Each row is where one point has got to under a steady rotation. How many steps took it there?
The counts run from 0 to 324.
[-34  45 -28   5   5  -8  13  10  12   5 -17 -14  21  29  20   4 -13   7
 -43 -21 -22  -1  13   4  -1  -3 -23 -11  -3  25   8 -15  20  22  26   6
   0] | 276
[-20  14 -29  12   6 -22  14  -7   5 -10 -13 -17  25  26   2  33 -16  -1
 -21  -9 -11  16  22  -8 -31 -21 -31  -8   9  33  20  -1  24  19  29   7
  -5] | 69
[-29  21 -14  19  -4 -34  10  -1 -13 -20   5   4  11   9   8  14  -3 -19
 -17   5 -25  11  18   6 -18 -16 -24 -15  25  39  33   4  28  11  30  12
  -9] | 11
[-13  42 -40   8  -5  -5   0   6  13   7 -16  -9   5  20  21  -7   3   3
 -43 -21 -17  26   9 -10 -21 -12 -23  -5  10  21  14  -1  21  18  33   8
  10] | 165
[-30  41 -22  17   6 -17  -6   5   4  20   3  -8   3  21  27 -19   4  -4
 -37 -14 -33  -1  10   1  -6 -15 -15   5  20  28  31  16  21   6  13  11
 -16] | 233
[-21  33 -29   2  -4 -28 -13  -2  12  -1  -2 -14  17  28  17  -1 -14   5
 -23 -22 -31  -3   3  -3 -21 -22 -17 -13  16  34  41   4  13   1  13  15
 -20] | 321
[-27  23 -15   9   3 -22  17   3  -4  -1   1   0  27  24  -1  19 -18  -6
 -29   5 -29  -3  22  15  -9   7 -41 -12  11  31   4  -1  25  36  20  13
 -25] | 193
[-12  39 -27  13 -15 -31  -9  -4   4  -7   1  -5  10  17  12  -6  -6  -6
 -22 -10 -27  19   8  -4 -29 -14 -28 -15  29  32  38   8  17   1  22  23
 -10] | 211
[-24  29 -13  -3   2 -25   5   8  -4  -4   5  -5  22  21   5  15 -33  -6
 -27  -3 -30 -17   7  17  -5  -2 -32 -19  12  36  16  -4  18  31  23  17
 -24] | 94
[-31  11 -29   8  16  -8  22   4  -7  -3   0  -1   2  21  12  28  -9 -14
 -36   0 -22  -8  29   6  -7  -5 -27  -4  12  32  12   3  22  33  37  -2
 -23] | 47
[-26  27 -29   3  10 -14  -4  10  -8   6   7  -4  -8  16  20   1 -17  -9
 -35 -11 -25 -18   9  -7  -7 -26 -14  -2  25  36  36  13  15  18  33   6
 -16] | 242
[-39  24 -18  19  19 -19  29   4   2   2  -4  -8  24  28   8  21 -12  -6
 -34  -2 -17   8  28   6  -8   3 -36  -5   7  19   6 -10  25  26  21   9
 -15] | 282
[-29  20 -26  22   6 -20  20  -2   1 -15  -9 -17  13  23  10  16  -4 -11
 -24 -10  -8  27  25  -5 -31 -14 -28  -6  11  23  20  -7  18  18  37   6
   0] | 168
[-27  30 -23  22   9 -19   9  -3  13  19  -9 -12  25  28   8  16 -14  -1
 -33 -12 -15  20  20 -13 -30 -10 -38   8  23  15  20   7  28  12  11  12
 -13] | 180
[-21  29 -17  16  -2 -17  13   2   6  14  -2   6  28  24   6   9  -6  -3
 -35   5 -31  10  22   9 -10  11 -43  -2  15  25   3   8  34  28  16  14
 -22] | 192
[-22  33 -11   5   0 -20   7   6   3   7  -3   2  27  23   5  12 -20   2
 -33  -3 -35 -10   6  20   4   1 -34 -15   5  37   9   4  30  28  14  16
 -25] | 93
[-36  36 -19  12  -4 -30  10   4   0 -22   0 -12  11  24  19  -9   5 -14
 -22 -14 -31   6  10  16  -6 -12 -11 -20   8  34  35  -8  10   4  31   8
  -7] | 120
[ -9  17 -39   8   1  -6   7  -5   7   4 -13   2   3  14  13  28  -6  -5
 -34  -4 -17  21  26 -14 -27 -22 -26  -1  18  31  21  11  37  19  29   6
  -4] | 159
[-23  44 -20   2   6 -23  -6   7   6   6   3 -20  19  30   8   0 -34  -1
 -28 -21 -17  -6   0  -5 -24 -12 -31  -4  22  20  26  -3  11  17  19  17
 -11] | 85
[-28  39 -21  25   3 -21  18   2  16   6 -11 -15  28  32  16  -6   1   2
 -32 -18 -24  24  17   8 -14   3 -32  -2   2  20   9  -4  24  19  16  11
  -7] | 77
[-27  27 -18  18  -5 -33  15  -2  -3 -26   4 -11  19  27   7   3   6 -15
 -12  -5 -27  22  19  11 -24  -6 -30 -18  14  29  25  -5  15  12  25  17
 -15] | 314
[-19  28 -17   8  -2 -18   5   4  12  22  -4   6  30  23   9  16 -15   2
 -33   0 -34  -1  11   5  -5  -1 -37  -4  17  31  14  14  38  23   4  17
 -26] | 92
[-35  20 -21  22  12 -14  26   3 -11  -3   1  -2  -1  13  18   7   7 -18
 -38   3 -25   4  32   7  -2  -2 -25   0  16  30  10  10  27  30  39   2
 -11] | 146
[-23  22 -32  23  10  -8   8   2  -2  16  -1   4  -5  17  20   7   1 -11
 -45  -4 -20   9  24 -14 -19 -10 -29  14  30  19  23  18  29  13  27   2
 -14] | 44
[-19  32 -19   1 -11 -19   1   8   1  -3  -4  10  15  10  16   7  -8  -3
 -34  -1 -40  -9   6  23   7  -7 -24 -23  11  47  19   4  28  23  21  17
 -17] | 4
[-16  17 -36   2   5  -3   4   4   3  14 -10  11  -1  12  17  21  -3  -2
 -46  -1 -22   0  19 -11  -7 -21 -21   0  20  37  19  17  37  24  26   0
 -15] | 149
[-10  36 -40   8  -5  -4  -4   7   1   6  -8  -2 -10   7  22  -5   0  -9
 -44 -12 -20  12  19 -14 -24 -17 -22  -1  27  28  20  12  22  18  43   6
   2] | 154
[-25  25 -26   1  -5 -23   3   8  -6 -24  -4  -6   4  12  16  11 -10 -10
 -21 -12 -28  -2  10  10  -7 -23 -13 -29  13  42  40  -3  17  11  31  14
  -9] | 16
[-29  28 -20  16   9 -19  22   0  15   8  -9  -7  31  31   9  24 -12   4
 -33  -9 -24   4  17  10  -4  -1 -39  -3  -1  26   3  -7  32  27  17  12
 -18] | 182
[-45  27 -14  25  18 -28  19   6  -9  -3   8  -9   6  24  19  -7  10 -17
 -26   1 -29   2  21  17   1  -9 -14   3  17  26  22   5  20  17  25   7
 -21] | 235
[-25  28 -27  17   4 -17  16   4 -14 -15  -2  -8  -3  11  16   6   0 -19
 -29  -6 -16  18  24  -7 -26 -21 -21  -6  20  27  20   5  19  22  48   4
   6] | 257
